In the data rows, 128 means zero.
One hidden rule gives every row of this table a label. Here are some rows, each with its label.
[152  95  93  15 154 102 226 183  95 108  98  93 126 173  92 189 166 137
  67  46  77  34 188 191  27 189 181 101 175 134  47 255 218 112  95 212
 116] d
[139 113 161  65 112 165 115 203 105 150 128 120 116 137  64 203 124  93
  49 253 176 152  81 205 165 146 193  76 137 211   0 201 204 131 120 125
 105] e
[175  51 126 142  93 123 112 123 168 161 122 167 198 110 132 137 118 165
 155 141 174 188 103 119 241 173 147 128 176  21 255  83   4 147 123  84
 132] e
[165 142 163 103  77 184   0 117 131 180 165 147 123 106 120 172  87 103
 150 255 190 248  46 149 227 108 154 132 133 105 160  29 130 149 211  89
 121] e
[129 159 164 190 127 173  14  86 130 129 136 155 163 108 136 125  97 163
 139 139 173 159 123  85 147 152 134 133 164  26 192 145  95 139 162  93
 105] f
[ 93 157 123 157 123  79 131 126  99 143 134 110 124 148 111 133 154 114
 128 103 108 112 187 183  95 102 141 133  93 179  71 191 161 106  87 114
 137] d
[113 169 159 141 115 168  80 180 110 174 162 146  48 129 124 136  91  91
 149 151 132 209  66 166 143  71 137 131  85 191  61 110 133 133 131 102
 143] e
[160 117 152 133  82 177  36  59 163 140 122 173 196 112  95 121 142 134
 155 255 223 228  58 159 210 132 140 114 169  21 255 130  71 155 181  81
  92] e
[143 171 159 149 116 168  68  77  88 159 141 150  80  80 125  56  97  93
 158 255 130 171 118 186 117 121 137 124 107  98 130  35 111 131 204  95
 170] f
[127 109 120 144 153  93 195 144 124 127 122 102 104 142 104 196 143 140
  83  65  87  41 150 136  49 146  94 138 135 245  99 197 150  87 105 170
 157] e
[118 128 121 135 128 112  87  88 130 117 131 143  83 136 138  89 123 143
 129  61  99 161 112 108  71 135 105 139 174 174 196  53 145 143 147 111
 109] f
[123 106 121 177 144 131  86 126 139 131 140 127 131 110 129  66 123 140
 191 139 143 146 112 115 143 124 119 140 129 199 222 126 111 135 133  81
 138] f
[168  71 124  57 138 186 117 207 140 157 117 128 162 136  62 157 133 118
  32 234 136 221  71 152 169 122 178  99 180 123   0 232 146 148  82 145
  92] e
[158 136 109 107 127 127  94 190 111 118 114 119 122 122 104 112 109 107
 145 182 138 141 152 140 114 150 108 102 157 145  82 134  97 127  83 133
 161] f
[ 80 150 145 134 141 127 148 208  98 149 121  99  83 158  75 240 121  74
  38 237 120 181 128 245 126 114 176  90  36 255   0 100 255 112  59 134
 151] e
[ 90 166 130 195 144 108 116  74 124 142 145 124  77 131 130  84 127 128
 190 126  80  83 131 113 114 105 114 129 100 176 207  42 156 113 137 146
 160] f
[ 97 163 147 156 117 107 175 134 126 142 156 115 124 130 153 124 115 101
 145  96 124  46 131 150  80  83  82 121  78 180  70 105 205 103 118 117
 156] d
[139 139 173 128  44 204   2 150 121 175 174 162 100  88  76 160  51  79
 112 255 154 255  45 184 206  64 141  86  32  90 160  25 125 162 206 134
 118] e
[ 66 153 147 186 101 151 105 171 120 116 160 153  83 156 129 100  89 132
 190  18 136 114 188 105  84  90 127 115  54 228 166  52 139  88  88  92
 164] d
[122 202 133 124 109 135  62  86 138 152 171 146 118  98 147  67 126 138
 158  68 143  83 172 112 174  87 124 165 109 149 111 114  20 140 204 131
 152] f
[106 149 149 184 149 116 106 122 118 124 142 135 135 125 141 104 128 116
 202  77 105 120 134 130 112  50 100 143 120  97 130  83 179 130 160 149
 145] f
[177 108 103  28 106 141 122 140 142 138 148 114 171 136 107 125 135 141
  46 140 157 152 140 148 178 151 125 104 187 148  51 255  37 148 103 173
 101] d
[187  48 109  25 160 143 246 150 138 121 106 130 194 129 105 146 161 128
   0 248 180 174 119 100 121 238 174  99 199  88 166 252 126 147  95 177
  69] d
[144  78 115  77 155 105 221 229 118 104 104  88 156 151 121 174 161 130
 102 104  63  57 163 147  70 133 146  93 148 148  32 255 223 117  38 210
 134] d
[172  56 127  58 115 174 167 225 135 137  93 134 192 146  68 178 154 139
  26 213 172 183 123 156 181 210 181  70 195  77  34 255 150 148 129 168
  85] e
[ 70 162 115 190 110 132 132 119 115 125 133 107 113 110 136 143  89 114
 125  70  81 148 172 148 117 144  74 169  99 183 136 118 160 137 150  82
 142] e
[129 116 109  62 147 111 160 153 110 127 117  95 122 154 125 179 135 143
  79 140  99 170 180 151 100 149 148 142 104 163  71 125 236 125  84 158
 138] e
[178 130 148 135 133 176 104 134 146 121 133 141 155 133 114 159 137 126
  25 174 141 217 112 165 171 136 121  69 142 119  50 176 151 142 119 165
 116] e
[ 98 217 110 214  99 108 104  46 139 110 133 172 134  91 205  80 147 162
 233  22 120  66 161  40 174  60  42 184  95  94 255   0  47 136 172  73
 154] d
[132 112 125  89 136 104 244 232 108 112 119  97 101 152 112 192 148 114
  92 125 106  60 151 186  76 158 159 101 106 255  37 174 222 104  50 148
 135] d
[132 171 183 157  84 196   0 164 125 205 158 151  86 107  98 141  85  85
 165 255 116 245  39 167 172  79 146 135  81 169  42  13 167 151 212  96
 123] e
[140 101 120  47 126 145 132 202 127 125 105 136 166 146 113 241 128 107
  17 225 133 112 113 194 138 174 189  99 200 107   0 226 130 133  44 150
  70] e
[178  83 133  81  93 197  27  77 162 143  85 142 227 106 101 132 119 140
 138 255 253 241  31  95 207 161 151  80 245  24 118 100   0 157 187 151
  84] e
[106 106 127 141  97 158  37   0 180 166 135 190 167  91 141  44 129 149
 255 167 206 190 121  49 203 143  92 124 156  13 255   0   0 151 242 107
  82] f
[183  74  96  43 116 134 131 179 131 116 100 123 171 154 115 166 168 134
  70  92 122  60 111 118 156 205 140  75 181  87  65 192 145 141  75 152
  98] e
[ 67 163 135 194 160  56 151 178  89 136 130  94  68 148 141 138 140 120
  75  73  79  95 165 154  61 105 138 151  71 254  41 122 249  83 117 159
 161] f
[124 176 112  96 190 102 190 166 113  92 104  75  88 153 118  98 174 136
  85  11  90   7 232 152  76 130 112 127 114 169  82 151 159  90   0 139
 114] f
[ 56 208 133 170 130 115 159 104 119 146 150 132  41 137 105 115 105 117
 167  44  83 110 110 133 129  77 104 154 113 210 159  37 168 105  85 119
 169] d
[ 92 141 123 211 128 154 119  72 128 114 137 142 112 102 169  65 127 152
 255  55 128 100 129  80 110 118  82 185  59 128 231  38  65 130 164  58
 145] f
[128 149 134  69 126 110  99 181 120 134 132 147  77 108  97 173  96 115
 126 188 135 200  98 183 170 104 131 110 113 155   0  74 180 113 123 125
 107] e
[161 152 110 109 141 121 210 152 118 127 126 141 184 125 102 152 140 112
  59 107 158 157 126 112  79 153 129  89 159 154 128 209 151 124  91 131
  94] d
[147  80 113  48 173  99 173 213 101 121 109 104 128 169 111 178 154 130
  46  65  68 106 152 160  74 203 176  57 203 208   0 245 233 125  38 181
 130] f
[148 124 104  84 122 125 157  94 125 107 119 120 132 141 122 134 139 147
 126  54  99  71 169 109  82 140 115 158 107  90 109 178 196 123 113 150
 134] d
[101 114 119 146 109 117  94  66 131 146 147 144  67 131 133  97 108 105
 169  46 128 158 122 125 159 107 128 134 117 162 123  40 138 124  86 110
 124] d
[ 87 124 145 113 139 129 208 162 115 150 143  99 131 125 132 154 117 115
  81  84 152  79 161 123  82 115 101 126 115 177  15 100 224 114  96 134
 149] d
[159  57  95  81 140 144 130 156 138 122 117 134 177 125 103 140 157 149
 146 116 176  76 115 129 130 174 141 114 132 122 138 231  94 155 136 116
 126] f
[161 137 162 101 138 125 100 178 104 125 140 134 142 143 117 209  97 144
  84 211 125  63 135  93 112 141 152  87 142 145  86 216  94 137 133 113
  93] e
[155 137 151 112  78 240  48  54 176 174 137 199 139  80  82  70 105 135
 222 255 227 183  27  88 255 158 161 104 200   0 255  47  47 157 211 108
  87] e
[116  98 165 150 144  99  89  98 117 125 139 109 104 144  98 177  98 134
 112 255 115 111 170  79 156 111 147 136  90  90 110 124  75 141  89 159
 112] e
[186  96  98 127 144 175 129  66 155 116 105 139 179 129 142 142 142 150
 173 153 162 166 149  81 184 156 151 105 147   0 229 167  88 141 186 107
 108] f
[143 103 128  96 143 146 166 207 126 137  88  97  86 150 123 179 107 107
  45 156  98 102 138 169  72 156 188  83  93 199   0 255 255 126  24 179
 123] e
[156  71 119  60 148 146 164 230 125 128 111 113 103 171 112 162 156 102
  54 138  84  98 110 148  93 135 154 109 112 167  10 255 155 121  62 166
 137] f
[154 111 182  99  69 252   0 110 147 167 152 181 139  92  93 137 101 108
 200 255 195 242  19 111 255 150 157  60 185  67 170  34 123 167 190 112
 101] e
[146  94 143  54 150  85 140 163 111 143 137 129  55 151 110 180 105 101
  26 213 113 139 111 226 132 132 143  92  93 231   0 255 235  89  97 158
 135] e
[152 107 104 150 132 103 187  78 161  78 104 112 149 129 128 114 170 150
 143  91 147  67 138  89 113 140 113 133 153  54 245 234  72 130 111 138
 118] d
[180 117 104  88 123 142 133 116 159 112 121 131 168 135 132 121 132 143
 143 199 167 150 115 106 143 137 148 127 163  89 197 137 103 142 155 114
 103] d
[126 115 148  87 151 108 147 144 115 138  96 119 139 147 113 117 109 111
  72  81  98 106 123 167 201 115 132 116 130 107  93 150 138 143 142 128
 123] f
[143 171 172 135  76 188 132 111 172 138 127 183 178  81 148  33 134 152
 178 207 158 238 116  89 255 167 118 167 179  34 213 131  60 142 163 122
 141] d
[115 132 114 151 145 137 167 135 138 134  97 123 118 127 154 126 151 138
 149  42  90 101 158  92  43 114 127 161 123 114 164 133 116 109 102 145
 124] d
[163 134 133 137 148 117 153 154 128 122 115 140 180 141 111 165 143 120
 106 105 119 122 170 100 108 185 133 139 122  84 141  96  93 140 112 136
 126] f
[161 117 107 107 114 127 153  47 135  96  93 117 207 123 144  96 154 156
 185 107 173 106 110  78 113 133 135 106 146  47  67 102  22 125 112 138
 110] d
[ 93  85 118  98 142 100 166 142  95 111 129 107 130 136 125 141 115 128
  79 158  83 148 182 159  56 125 162  76  62 193 138 186 168 120  90 159
 126] d
[127 148 117  87 190  83 220 147 126  92  78 117 152 152 139 109 144 148
  60   0  91  83 156 112 123 124  97 111 150  61 164 161 110 139 115 142
 120] f
[183  82 106  22 136 159 112 191 166 131  80 135 170 124 134 156 161 149
  41 184 147 142 106  92 117 173 163 106 184   1 129 255 100 149 118 154
  72] e
[149 110 135 138 147 126 124 121 131 122 127 146 147 135 111 149 127 105
  90 172 157 196 115 101 145 155 135 164 141  58 143 104 129 133  85 144
 117] f
[ 79 134 115 131 130  96 187 154  98 104 157  99  96 162 110 126 135 118
   4  82  72  47 157 140  48  91 122 107  56 182  38 133 171  95  95 102
 188] d
[135 139  66 216 178  22 217 109 138  47  85 114 118 124 186   0 163 160
 247   0  69   0 255  15   0 139  61 194 143 152 243  59  30  93 132 134
 194] f
[124 163 115 255 116  75 174  34 150  99 137 122 175 119 192   0 145 172
 247  46  51  15 177  76 112 123  77 206 111  95 211  32  12 114 126  82
 123] d
Which column or columns does the hidden rule look at? Columns are counted from 0, in order:
4 6 15
Here are more rows. What is the label of each one?
[109 112 134 178 130 129  79  45 124 135 141 132 124 112 129  86 135 137
 174 130 127 140 100 105 117 108  84 168  64 133 177 137  95 145 181  77
 155] f
[ 93 150 149 185 126 108 147 113 113 125 156 104 102 125 163  91  86 104
 211  85 140  49 143 162 107  71 107 155  91 196 153  56 193 113  80 109
 157] d
[ 65 184 112 219 137  32 201  93 104 123 153 122  15 120 170  94 126 123
 243   0  51  59 205 113  76  72  60 177   9 209  41  13 132  66 167  93
 184] d
[115 103 159  19 157 190 119 255 101 159 140 140 119 137  90 250 113  82
  88 212 130 216  73 220 168 132 208  72  91 244   0 192 197 150  78 155
 120] e
[ 93 220 146 200 124 100 154  64 103 151 185 123  63  88 133 117  94  76
 173 146  77 135 122 133 113  65 124 196  66 220 128  68 162 122 134 113
 165] d
[138 133 126 120  83 193  34  93 157 160 146 165 135  94 104 102  99 138
 124 211 255 221  95 125 255 137 145 125 175  85 123  63  43 178 239 104
 102] e
[118 224 156 168 112 122 105  96 122 136 150 138 115 119 166  75 110 132
 240 186 118 146 108  87 139  82 108 160  75 167 179  21 127 124 208  88
 159] d
[104 154 140 129 156  79 133 108 108 136 142 119  67 146 158  98 124 128
 119  77  94 117 140 142  93 148 140 106 100 169  84 133 208 118  82 156
 161] f
[101 197 150 187 129 113 195 158 101 121 158 107  43 136 145 119 139 113
  63  45  83 121 172 146  73  86  99 141  57 255  23   0 193  99  90 144
 185] d
[131 174 101 126 115 101 140  67 131 111 143 130 148 136 156  93 137 153
 255   0 121  86 189  73  74 134  82 162 103 107 227 154 107 125 177 107
 138] d
[112 146 155  73 128 129 156 225 121 141 128 101  66 130  71 239  97  86
  44 255 171 161  77 198 160 133 187  67 108 244   0 236 218 145 124 176
 120] e
[ 98 196 136 111 156  94 144 149  84 128 137 121  97 157 134 136 133 134
 154 121 101 126 150 132  46  71 110 147 120 218  93  64 191  96 135  91
 163] f
[ 80 133 114 185 167 113 157  75 113 107 123 129 104 111 178  93 129 154
 203  14 153  97 147 123  59 129 111 163  95 168 255 120  70 123  90 109
 166] f
[111 167  88 190 136  70 140  56 145 101 129 106  96 121 188  64 163 164
 198   0 113  58 161  35   0 106  44 149 112  28 255  75   8 133 149  72
 152] f
[126  92 126 146  94 185  78 159 135 146 136 140 150 119 103 149 111 123
 159 255 147 190  92 163 210 164 145 127 194  70  51  52 100 158 174 115
  86] e
[ 72 151 119 251 148  81 225  66 125 106 151 110  57 153 183 129 135 122
 141   0  98 114 211 147  63  89 100 138  44 255  34   6 154 108 112 150
 171] d
[130 123 103 150 134  80 121  55 148 121 138 129 137 133 150  63 161 135
 187   0 114  87 142  67 131 130 101 114 167 134 255 156 101 118 109 107
 136] f
[108 215 140 207 103 110 128  41 128 136 163 131  77 118 186  69 123 138
 228  79 126 156 123  64 133  70  71 202  60 119 255   0  74 124 240  50
 173] d
[136 103 117  88 159 101 147 127 139 124  92 139 176 144 132  95 132 132
  86  94 125  84 139 147 189 148 125 103 107  82 203 152 117 133 132 116
 100] f
[125 108 119  46 141 175  97 172 173 127  89 132 202 118  83 168 141 111
 102 255 170 186 113 101 163 138 159  40 232   0  23 225 113 153 111 105
 107] e
[126 181 104 160 156  99 212 176 112 120 134 104 103 149 146 129 145 131
 179   8  65  53 144 123  38 100 121 130  63 159  44 221 191 101  30 160
 142] d
[120  86 116 145 131 103 225 196 111 114 106  91  98 155 119 112 149 139
  42  64 122  93 143 122  91 173 140 143 136 177  50 172 173 104  87 158
 119] d
[ 93 173 104 157 153  88 236 102  93 130 137 120  97 138 128 103 131 100
  43 137 121 132 172 107  61 110 111 154  77 164  66 158 193 109  63 122
 134] d
[178  98 112 161 120 165 136  83 187  90 115 174 224 119 177  99 184 181
 157  75 200 196 131  63 176 175 117  82 216   0 255 100   0 161 194 132
  86] d
[155  69 133 103 130 188 105 128 162 141  99 145 174 108  73 204 125 150
  88 255 175 165  90 118 186 174 124  85 201 100 207 235  93 141 191 163
  90] e
[123 144 110 213 126 129 158  90  97 128 134 130  94 122 166 122 144 134
 128  44  88 110 131 103 152 106  95 151 133 159 175  16 122 126 143  88
 139] d
[191  71  66  21 204  80 220 255 107  73  59  90 158 179  94 166 169 125
   0  96 111  63 200 170  16 225 170  64 207 142   0 255 188 107   0 229
 143] f
[155  82 135  91 155 135 158 181 128 131 118 106 144 155 127 149 112 112
  28 115 171  71 116 153  73 140 120  92 200 141  75 220 182 133 132 154
 125] f
[136  62 115 106 159 143 139 134 126 101 130 119 160 151 120 158 154 109
 125 221  85 144 151 176 149 133 156 110 209  80  35 225 131 138  66 150
 116] f
[183 108 112  81 142 137 143 154 142 127 116 110 149 147 134 150 123 121
 120 196 141 112 128 136 185 164 173 110 128 110 153 202 128 133 145 153
 121] f
[ 89  93 117  11 136 142 128 177 121 120 127  99 141 143 100 173 118  86
  23 127 117 187  93 159 171 136 170 109 148 157   0 171 187 109  61 149
 120] e
[133 123 116 160 132  80 207 114 144 125 129 112 135 135 127 142 155 144
 191  11  67  15 165 114  58 129 102 135 122  63 124  52  77 121 136 113
 161] d
[171  51 120  58 141 132 104 200 134 131 111 142 160 137  60 244 117 125
  61 255 164 160  74 190 164 153 152  64 228 163  32 255 187 118  79 193
 117] e
[106 159 129 181  80 109  24  16 135 127 127 161 142  81 180  88 151 144
 198 123 140  88 129  54 174  78  95 180 111  74 255   0  73 137 165  75
 155] e
